The same turns and mirrors carry the whole set onto itself, and each row onto the other rows of its family. Which rows share a family with each named row? Give them in list order.
These 18 rows form 3 families of 6 rows each.
Lel: [ -4.9  -6.7  36.4   4.4   7.1 -17.0 -33.3   3.1 -26.7   8.4 -10.0   8.1
 -14.0  -0.2  16.1 -30.7   2.9 -11.5  20.6  -9.8  27.4  -3.3  -2.2  36.9
 -16.7  31.4 -36.2   4.1  21.1  19.8  -3.9   7.2  27.6 -15.2 -50.3  14.3
   6.1   2.6   1.7]
San: [-15.8 -12.2   2.3   9.5  -9.4 -20.9  16.3   4.8   0.7 -27.3  39.9  -3.1
 -42.6  11.0   6.8  -0.6   4.4 -45.3   5.7   6.6  -5.6  47.2  -8.3   3.8
 -38.6 -21.4  19.3  22.3  13.9  -2.5  25.6 -30.2 -27.2  -5.6 -10.7 -17.1
 -20.3 -16.2  -6.0]
dom: [-19.8  28.8  -2.9 -16.8 -14.1   4.7 -22.5  20.8  -8.7   2.5 -30.4   0.2
  -9.2 -33.6   1.2  31.6  -1.4   3.4  31.0  21.9  10.9 -37.0 -11.7  20.2
  24.0 -15.4  -8.5 -13.1 -12.6 -24.7  -5.2 -10.2  10.4   7.8 -10.3  -4.4
  18.3  55.0  43.4]
Zuz: [-31.7  -6.6  16.9  37.4 -11.7 -12.0  -9.8   6.3 -28.0  23.4  -1.5  10.6
 -13.2  -6.0  -4.6 -42.1 -11.8 -12.3   3.3  -0.8  14.4   3.6 -14.6  31.4
 -24.3  14.5 -40.9   0.3  16.8   6.6  -1.9  -1.1  12.3 -34.2 -35.6  20.0
 -12.6  15.2  -1.7]
sitaf: [-21.6  20.4 -22.3 -33.8  -3.8 -12.8  10.4  20.3  -7.4 -27.5   4.5 -39.3
  -9.0  -2.0  12.3  33.7   2.1  30.0  23.2  19.1  19.8   8.7  -0.9  21.6
  -4.4 -17.7  34.3 -59.0 -11.5 -45.8   9.2 -14.8  -5.8  12.0   8.7 -18.3
 -15.4 -11.9  20.3]
Rovi: [ 13.1  21.1   1.3 -30.5  -8.0  -0.6 -28.0  14.6  -8.3   6.2 -25.6   0.9
   4.7 -20.6  -2.4  33.5  13.9  -4.1  33.7  18.2  20.8 -42.6 -21.3  16.1
  42.6  11.4 -10.5  19.9  22.7 -16.4   1.8   9.2  16.7  12.0  -3.1  -0.2
  29.1  29.3  35.8]
fev: [-11.3 -12.7  13.1  -9.4  -0.9 -32.2  -3.3  -4.2  12.1 -33.2  22.0 -13.6
 -36.9   7.1  23.7  -8.6   7.3 -45.3  20.2  -8.2 -26.2  42.7  -1.4   1.1
 -30.8 -19.5   2.5  10.7 -14.8   2.1  13.9 -38.3 -26.0 -12.2 -25.4 -20.5
 -12.0  -0.5  -0.9]
rezak: [  7.7 -27.7  -7.1 -21.1  24.3  11.8   6.7 -18.9 -27.6  -8.7  -1.9  23.3
  49.9  14.0  19.8  -8.3 -17.8  19.6 -20.7  33.1  16.2  10.0  33.5   3.9
  -0.7  43.2  18.0 -17.7   0.3  25.5   4.8  23.2  21.7   9.0 -25.2  26.6
  -1.6 -19.5 -19.6]
Lisok: [  8.7 -11.6  18.5 -15.0  11.1 -25.3  -5.3   1.9  13.5 -49.2  20.0 -25.7
 -47.0  16.7  10.6   4.8  15.5 -45.6  22.1   1.9  -9.4  34.0   7.1   9.3
 -30.6  -2.3  23.9  19.1  31.4   3.6  23.3 -19.7 -13.8   3.9 -16.9 -16.9
   6.1 -32.8  -6.5]
vezed: [-40.6  24.2 -30.2  -9.9  -3.0   4.2  21.7  24.0 -14.4 -14.5  20.6 -26.3
 -15.2   7.8  -4.3  27.6  -4.7  34.6   5.6  36.1  30.6   8.6  -4.6  17.2
 -17.7  -9.2  38.6 -41.0  10.6 -39.0   7.6   6.1   3.2   6.8  12.3  -3.3
 -18.6 -32.4  16.5]
duz: [  1.8   4.7 -15.3 -16.6  -1.3  24.1  13.3 -18.7  20.0   5.4   7.9   2.3
  23.0  -6.0  -2.6  17.6  17.7 -16.9 -33.9  13.3 -36.2  -1.2  -6.9 -43.9
  25.4  -3.9   1.7  51.8  -0.2 -10.5  10.8 -11.1 -27.8 -31.9  23.3  13.9
  -7.5 -13.8   3.8]
famop: [-20.0  30.8 -14.1  -0.7 -20.3  17.6 -19.5  31.0  -9.9  17.5  -2.5   6.5
  -9.7 -29.8  -8.5  36.1   2.3   1.7  30.5  25.0  10.1 -41.1 -32.0  12.6
  19.1 -12.5  -7.9  29.7   3.5 -17.0   9.0   1.0   5.7  -0.7   0.6   5.5
  19.0  38.7  38.7]
ruzer: [-25.9 -11.9  32.0  21.4   6.0 -23.4 -11.4 -16.3 -27.2   3.1 -11.4   1.1
 -15.3 -15.6  14.7 -45.5  -2.4 -14.6   1.2 -12.4   1.6  10.6   1.0  31.6
 -32.6  14.0 -34.7 -26.3  -1.5   9.1 -19.4 -18.4  17.6 -25.0 -52.9  17.8
 -11.5  14.5   2.3]
femop: [ -7.6  -8.2 -22.1 -26.9  22.1  17.8  29.3 -32.2 -23.1 -12.7   3.1  28.1
  56.9  -3.1  18.2   7.4 -17.6  25.9 -30.5  33.7 -12.4  23.5  31.8  -5.4
 -10.1  10.0  22.6 -29.5 -29.3  15.9 -11.1   0.8  12.3   1.3 -23.3  18.9
 -11.4  -2.4  -5.1]
kasab: [-23.7 -10.2 -25.4  -5.0  15.0  20.5  26.9 -20.2 -30.6   0.2  19.9  46.0
  44.9  -5.6 -12.0  -5.7 -26.1  27.8 -34.5  43.0   4.3  13.8  26.1  -5.7
 -15.6  16.2   8.6  -6.7  -6.4   7.7   3.1  16.2   6.7   1.7 -24.7  30.8
 -17.6  -5.2 -11.1]
zupet: [ 32.7  -9.8   1.3 -32.8   1.2  16.3   3.5 -26.4  20.7 -10.1  -9.4  -4.2
  26.2  14.6  11.7  25.8  20.7 -39.0 -15.8  15.2 -34.1   0.1   1.7 -27.3
  37.0  12.7  11.4  46.4  19.5   7.1   3.5  -4.4  -7.0 -22.7  15.2   1.9
  15.3  -9.4  -0.7]
Leda: [ -8.5   8.4 -10.8 -33.5  16.4  -9.9   0.1  19.6  -1.7 -32.5   2.6 -30.7
  -1.0  21.8  -1.4  34.8  -3.1  29.6  17.7  30.7  33.7   6.0  21.6  22.2
   3.6   9.5  40.9 -43.2  22.3 -30.6  17.8  13.0   2.4  36.8   3.9  -7.5
  -0.2 -36.8   6.8]
Nakid: [  8.2  -4.8  -9.8 -29.7  -2.7  25.0   1.3 -26.0  21.2  -0.5 -19.8  -3.4
  34.7 -10.4  17.1  11.2   9.6 -17.4 -17.9  13.0 -47.0  -5.4   7.5 -45.3
  29.3  -0.5   0.8  20.6 -25.5  -1.1  -1.6 -13.1 -17.7 -40.4  11.4  10.9
   1.8  10.7  11.9]

Which other rows belong to the same family as Nakid? dom, sitaf, fev, ruzer, femop
Which other rows belong to the same family as Rovi? Lel, rezak, Lisok, zupet, Leda

The same turns and mirrors carry the whole set onto itself, and each row onto the other rows of its family. Which rows share a family with each named row? Give them in list order.
These 32 rows form 8 families of 4 rows each.
zigu: [-12.3 -38.1   3.7   2.2  13.2  -5.9  12.9 -14.4  32.0 -22.7]
fod: [-14.7  32.0   6.5  -9.0  -1.2  -8.8 -44.0  22.5   9.1   2.5]
ner: [ -4.3  -9.6 -49.5  17.1  11.0  11.5 -15.7  -0.2 -17.1  17.3]
safon: [ 16.1  27.2 -16.0 -15.4  20.2  -5.9  12.1 -37.8 -14.5  18.0]
sepu: [ 32.5 -21.5 -35.6   5.1   5.0   7.8  -7.2 -30.4   5.4  16.6]
vivev: [ 17.4 -19.2 -27.5   0.8  13.2  26.3  16.9 -32.7  -1.2   3.4]
raza: [-10.4   6.9   0.2  -9.4  11.1  -5.7 -40.9  40.6  10.5  21.8]
muvi: [ 11.5 -10.3  -4.8 -10.7  10.7   9.7 -18.4 -52.5  -4.8   1.6]
Fused: [-20.8  -2.7  -3.3   8.1 -10.0  12.2 -54.1  -6.7   4.5 -11.9]
Kepen: [ 20.0  26.7 -18.6 -21.9  21.6   3.3  35.5   3.5   0.5  25.3]
Rar: [ 15.2  18.8 -23.2 -15.9   9.5 -15.9  37.0  15.3  -6.7 -10.1]
las: [ 28.2  12.3  12.0 -28.8   4.7 -18.8 -23.1  21.4  33.3  29.2]
zef: [ 20.5 -33.4   5.9 -10.6  -2.4   2.7 -39.8 -11.2  31.4  12.4]
vonik: [-10.1  -3.1  -7.6  42.2 -21.9  10.9  14.2  -9.9  23.0   6.4]
tila: [  7.8 -35.3  23.2 -14.3   5.7  26.8 -17.3 -15.2  32.8  -0.3]
geb: [  1.9 -36.5  16.8 -11.1  -1.5   4.0 -15.5   1.8  22.3 -33.8]
fik: [-10.0 -28.4 -11.9   9.1   7.1  11.9 -50.1  12.5   8.3   6.6]
fim: [  5.1   9.3  21.1 -32.6   8.0 -17.7   0.8  35.9  21.3 -19.0]
faz: [ -6.1  22.6  -5.2  33.8 -16.2  -1.9  27.3   8.2  19.8  15.7]
das: [ 12.5  33.9  21.7 -37.0  21.2 -17.8  -7.8 -11.2   6.0  16.7]
Lene: [-13.0  22.6  18.0  24.7 -21.0  -7.3   8.6  24.9  35.4  15.1]
seve: [ 11.6 -27.4 -29.0   4.9   3.3   7.2  19.2 -14.5  -9.6 -31.2]
lekik: [ 11.0  16.1  32.4 -39.1  16.0   2.9  -4.5  24.8  29.4  14.9]
Sira: [ -4.4  23.8 -33.2  -1.3  17.5  -5.6  -8.1  37.1 -11.8  28.9]
Kuz: [-12.9  14.0 -39.0  18.8  -1.5   9.3 -24.4 -17.4 -16.7  -5.6]
rok: [ 37.3  24.2 -33.2 -15.4  12.2 -16.4  11.7   7.1   5.6  33.4]
benir: [-15.6  -4.2  21.8  34.7 -27.8   4.3  -4.3   6.5  38.1   6.7]
Vir: [ -4.6  14.5  -4.9 -13.1  22.0 -27.4  45.6  14.7  25.8  -6.8]
pozo: [ -4.0 -13.9 -23.7   8.0  18.8  -8.9  44.5 -15.6  14.9 -17.2]
Komav: [ -9.9  44.6 -30.3   1.3   1.7  -9.3 -13.7  14.7 -14.8   8.9]
zok: [-12.7 -11.5  26.6 -16.4  18.1 -16.5  12.0  15.3  43.3 -13.2]
Sem: [  6.4  -4.4  31.6 -29.2  12.3  -1.1 -35.7 -28.1  15.6   5.0]

Which other rows belong to the same family as seve? Rar, geb, fim
Which other rows belong to the same family as zigu? Vir, pozo, zok
Which other rows belong to the same family as fik? ner, raza, Sira
Which other rows belong to the same family as lekik? vivev, Kepen, tila
Which other rows belong to the same family as Sem? safon, muvi, das

